One turn moves each row of this set onto another row. After a few examples, where does it send each row asked below?
Nenum: [-18.9  33.7   0.5 -59.2  -4.3  23.0 -30.1  19.4  10.2  15.3  -5.6 -17.9
 -32.4]
monu: [ -3.0  21.1  13.5 -48.5  -2.9  24.4 -47.8  20.1  -3.3 -16.8   9.4  -6.5
 -34.6]
Robam: [ 28.3 -26.7 -11.1  15.5 -23.5 -45.9   7.0 -48.2  -5.6 -10.2   8.4  -9.8
  12.2]
vem: [ 17.6 -37.1  13.8  12.3  -6.7 -31.3   9.8 -56.0 -13.2 -22.6 -12.3  -4.3
  14.1]
nin: [  3.0 -21.8 -23.2  20.9   3.7  28.3  -0.5  43.3  15.5 -11.3 -17.5 -24.1
  32.3]
lofi: [  7.3  -7.4 -43.8 -26.8 -44.5   2.6   6.8 -13.0  -2.2 -17.5  12.9 -24.2
 -43.7]
Vokur: [ 15.7   0.4  28.4 -12.2  12.2 -20.8 -48.8 -41.2   3.3  25.5 -12.9 -11.1
  28.2]
Fus: [ -8.9   5.2  54.1 -14.9  18.0 -14.9 -42.5 -34.8  10.5  22.4 -10.4  -6.3
  28.0]
tevav: [ -7.6  12.4 -18.8   2.7  29.8  -2.7  -0.8  38.0 -10.2  26.6 -36.8 -15.4
  30.3]
Zavav: [-42.6 -16.7  32.5  -8.0 -10.0  30.9 -10.0  -7.0  60.8  11.6  12.2  14.9
   0.2]
buv: [ 26.5   2.2 -31.6  -5.2 -47.0  15.0  25.0 -11.8 -11.8 -30.3   3.5  -5.2
 -33.4]
sasu: [ -1.4  21.6  -0.6 -49.9 -13.6  30.0 -49.9  -4.8   5.6  22.2 -10.0 -23.0
 -24.0]
Tigoz: [ -6.9 -34.5  11.6  21.8  14.6  25.5   2.8   8.7  28.5 -15.7 -26.0 -18.7
  46.3]
Katin: [-36.6 -32.7   7.0  23.2 -31.9   9.8  14.7 -18.5  33.2  12.7  29.8  17.9
 -29.4]
Mon: [ -1.9 -26.7  -8.1  18.4  -7.7  52.6 -12.1  32.1  39.4   2.8 -11.5 -18.3
  -1.3]
kinu: [  3.2 -11.4 -12.4 -17.8 -43.8  -5.9   2.3  10.5 -18.4 -45.6  26.3 -11.5
 -38.4]
Kez: [-45.3  25.3  -6.4 -23.3 -16.8  -5.2  38.2   4.6   4.0  21.0  24.4  30.4
 -17.2]
Vovep: [  2.8  20.0  45.8  -6.0  21.1 -24.0 -52.8 -14.7   1.3  -8.4 -11.4  -0.9
  12.3]
sar: [  9.4 -13.1  21.7  19.9 -19.3 -56.9  -4.7 -25.4 -11.3 -37.0  10.1  -3.6
  11.8]
tem: [ 16.1  -1.5 -40.5 -13.3 -38.5   6.3  26.1  12.2  -5.9 -29.5  18.1 -21.4
 -34.4]
muvin: [-27.4 -39.2  16.8  34.0 -23.8  32.9  -9.8  -8.3  52.1  -0.4  20.5   1.3
   2.3]
Gune: [ -8.3   9.2 -25.9   6.9   5.3  -6.4  49.9  16.6 -23.6  -4.1 -14.7  -4.2
  31.7]
dotob: [-61.0   7.4  15.4   1.2  -7.2 -17.4   9.2 -25.4   8.9  32.4  24.0  31.0
 -12.4]
tig: [ 24.8 -34.4   8.8  31.1 -16.7 -30.6  15.6 -38.5  -2.9 -20.0  13.3 -10.3
  23.8]
vumes: [  7.3  36.5   1.1 -58.4 -29.0  20.8 -27.9  19.6  15.3   6.4  -9.7  -1.9
 -27.6]
guti: [ -1.5  -5.1  43.8 -39.5  10.5 -23.6 -42.7 -24.3  21.3  15.2 -27.6   2.0
  21.7]
vugev: [-29.5  23.6 -26.5 -15.9  22.5 -18.1  19.9  27.6 -26.5  24.6 -15.0  -0.4
  15.8]
ded: [-41.0   7.2   2.0   4.3   4.2 -42.5  26.7 -12.6 -14.8  42.8   2.3  22.0
   4.9]

lofi goes to Robam
Tigoz goes to Zavav
sar goes to Vovep
Now these:
dotob goes to vugev
Katin goes to ded
guti goes to vumes
Fus goes to Nenum

One turn moves each row of this set onto another row. After a few examples, where does it send each row asked below?
zin: [ 27.8 -26.7   2.7   2.2  48.3  51.0 -10.4  -9.7  -9.2  18.4  54.8 -12.8
  -5.0   1.3  41.1 -51.4   4.2  14.1]
Tena: [ 59.3 -29.2 -65.7 -19.1  19.2  -3.6 -20.8  29.0   3.3   2.8  -8.7  -4.0
 -40.7   3.2  32.0  -2.1   3.4   0.9]
nelu: [ -3.8  -7.0 -57.0 -22.2  -5.3 -27.5  -5.0  56.9  13.0 -19.8 -19.1   4.0
 -27.3  34.1 -25.6   4.1  36.5   6.4]
tugez: [  3.5 -42.9 -69.9 -15.8  14.7  50.0  -8.9  48.7  -9.6 -30.2  -1.2 -12.0
 -26.7 -29.6  -4.7 -12.6  22.9 -16.7]
Lis: [ 59.2  -7.6 -44.7 -40.9  40.1  43.9   8.7  50.0 -11.6   3.4   9.9  41.7
   3.7  12.8 -23.3   7.9  -9.2 -26.3]
palo: [ 15.6   7.1 -54.9 -55.2  30.9  32.9  57.7  29.5   9.5  -5.4  16.9   0.5
   1.8  21.9 -20.9 -21.6  59.0  19.3]
rire: [-17.2 -43.3  -5.6  -3.0   6.8  -8.6 -21.2  14.4   4.9 -13.7   3.0 -37.2
 -10.7   5.7  56.2 -40.2  20.0  14.4]
delat: [  9.0  -8.4 -47.9 -59.2   9.3  14.8  64.9  35.9  12.5  -0.6  29.2 -17.6
  21.5  26.4  -4.0 -34.6  44.7  26.5]
Tebek: [-28.3 -24.1  11.9  20.3  -6.9  25.7  11.7  27.5 -18.3 -25.0  30.8 -33.3
  28.4  47.4  10.5 -41.0  61.0  18.5]
Gud: [ 29.1  -3.9   2.0  51.7  29.3  57.4 -28.6  56.3 -15.0  15.4  14.3   0.7
  -9.1  20.5   7.1  -2.7   0.6  -9.7]
nibo: [ 29.9 -22.9  12.2 -35.9   9.2  11.5 -21.4   2.5  -1.3 -25.9  55.1 -17.9
  24.4  72.6  -0.3 -38.6  34.9   9.0]
kadez: [-36.9 -21.5  12.9  -1.7  -3.5  23.0  18.7  21.1  -7.3 -25.7  20.8 -37.1
  38.8  37.9  -6.7 -21.8  66.0  29.5]
Rezuz: [ 63.6  -0.8 -52.1 -10.5  37.1  47.3   8.3  52.7 -16.6   5.9  29.2  53.9
  10.8  13.0 -12.2 -13.6  -4.0 -19.2]
Foliv: [-24.2 -38.0  -4.7  12.4   9.0  -0.7 -28.1  13.4   9.8  -6.9  23.6 -26.0
   3.6  12.9  53.8 -55.4  25.4  34.9]
matul: [ -7.5   1.1 -49.7 -19.8  34.0  38.5  25.8  73.4  13.0  38.9   6.5  43.0
 -17.3 -15.7   2.9 -34.9  18.6 -18.3]
Numo: [  1.2 -14.1 -41.7 -26.1  15.5  33.1  17.1  63.5   3.2   1.5  24.9  22.2
  34.8  66.9 -47.5  15.3  51.9 -12.1]
Nites: [-10.0   1.8 -27.2   3.3  21.6  56.0  47.7  77.4   7.7  41.6   0.2  30.7
  -6.4  -1.3   8.0 -22.1  16.0  -0.2]
tev: [ -7.0 -41.3 -39.7 -54.6  -8.1   1.5  14.5  13.1  -1.3 -33.8 -21.3  35.2
  10.7  -3.2  -7.8 -12.0  46.5  -2.3]
tuvam: [ 37.2   1.1  15.3  58.1  17.6  25.7 -24.3  37.2 -30.6  16.8  29.7  -3.5
 -18.9  18.8  20.4 -12.3   3.4   7.9]
Sudi: [-14.4 -42.4 -76.2   2.4  32.5  51.7 -15.0  56.0 -20.1 -16.1 -10.1  -2.6
 -22.2 -13.4  -0.6  -3.5  14.6 -17.3]
Sava: [ 24.4 -58.3 -19.9  12.4  27.7   4.2 -60.8  -5.1 -27.3 -13.9  17.7   8.0
  -6.0  33.9  21.0   5.9  39.3 -11.5]
Kera: [ 38.2  -7.6   0.2   5.1  16.7  16.8  16.0  47.9  24.9  33.3  45.9  -7.0
  56.4  49.1  35.8 -34.0  22.1  11.1]
Givi: [  6.2 -49.7  -4.9  25.5   0.1  19.8 -59.3  -6.6 -26.9   2.9  17.1   8.0
 -13.7  49.9  26.9 -14.3  43.5 -11.2]
repil: [ 31.3 -25.7 -20.6   7.6  54.5  49.7  -3.7   8.4 -24.5  16.2  43.6   1.6
 -18.2  -3.4  41.3 -63.2  -0.3   1.5]
Fik: [  5.7 -18.7 -52.6 -36.8  14.9  31.4  20.9  71.8  -9.6  -4.8   4.4  16.3
  10.8  59.9 -44.3   6.5  47.8 -30.0]
Ros: [  1.7 -24.9  24.8   8.6  24.7  61.8  26.7   8.8 -32.9  21.7  48.2  19.3
  39.7  35.7  16.3 -37.4  42.2 -10.5]
pef: [ 37.5 -11.9  -8.0  18.9  36.1  23.5  10.7  53.3  -4.4  32.9  46.4  -9.2
  61.0  60.2  36.8 -19.0  19.8  15.3]
Niz: [ 48.3 -23.3 -78.0 -29.6  31.5  -2.5 -17.0  34.8  18.4   4.2  -9.8   4.6
 -24.3  -1.3  13.2  12.1   6.0  12.1]
toz: [ -5.0 -47.3 -35.4 -61.9   4.4  -5.5 -10.3  -6.2 -10.5 -44.7   9.9  26.3
   5.2   1.2   5.5 -25.8  39.1  -1.9]
Sog: [ -0.6 -44.5 -35.3 -54.5   4.6   1.8   3.4  13.0 -31.9 -50.0 -15.8  26.3
   2.1  -3.3 -10.0  -7.6  36.7   2.4]
dirod: [  1.4 -11.4   3.8  13.7  38.0  56.8  33.8  19.5 -33.1  26.5  46.8  34.6
  42.3  32.9  -4.9 -35.4  43.9   7.2]
vog: [ 28.3 -14.0  -3.9 -37.7   6.1 -27.5  -6.5  -2.9  -4.6 -25.4  45.7 -16.6
  19.4  73.0  -9.7 -32.1  22.4  18.6]
nifa: [  7.6 -63.3  -9.0  15.2  14.1   4.6 -45.2 -10.9 -20.2   2.8  25.2 -16.6
  -9.3  60.3  24.4  -4.2  36.1  -4.7]
piz: [ 11.5  -8.1  22.2 -24.2  13.4   2.1 -14.0   9.3  -0.2 -27.1  49.9  -9.0
  30.7  78.2  -6.7 -34.1  11.7  15.3]
Bif: [ 34.1   7.5  -5.5  68.6   8.4  46.8 -19.2  38.5  -6.2  20.0  26.4 -13.6
  -4.1  19.8  19.3 -15.8  13.2   7.5]
Turo: [ 24.1  -2.8 -10.4   5.5  26.1  17.2  28.2  65.1  14.4  44.1  29.3 -12.8
  43.5  75.7  13.3 -27.3  17.2   8.7]
Razub: [ -7.2 -14.3 -30.3 -34.5 -18.4 -19.9 -13.5  44.7  24.8 -21.1 -12.6 -15.6
 -25.6  45.3 -15.6  12.4  39.1   7.0]
Disa: [ 16.7 -14.8 -48.0 -65.1  37.2   6.8  62.9  31.7   4.6   1.5  16.2   0.8
  10.4  21.7 -14.9 -10.9  49.9  23.7]
vul: [-11.7   7.4 -41.4 -12.7  40.2  28.5  43.6  73.2  18.4  32.5  10.0  23.4
 -21.9  -1.5  -7.7 -23.4   5.8  -1.6]
govag: [ -3.8 -41.7 -56.5   5.0  34.0  69.8 -23.8  35.4 -19.6 -19.3   5.2   4.1
 -34.5 -25.0   7.6  -6.6  34.2 -13.5]

Sog goes to Givi
nelu goes to Foliv
Now these:
toz goes to Sava
Numo goes to kadez
tuvam goes to matul

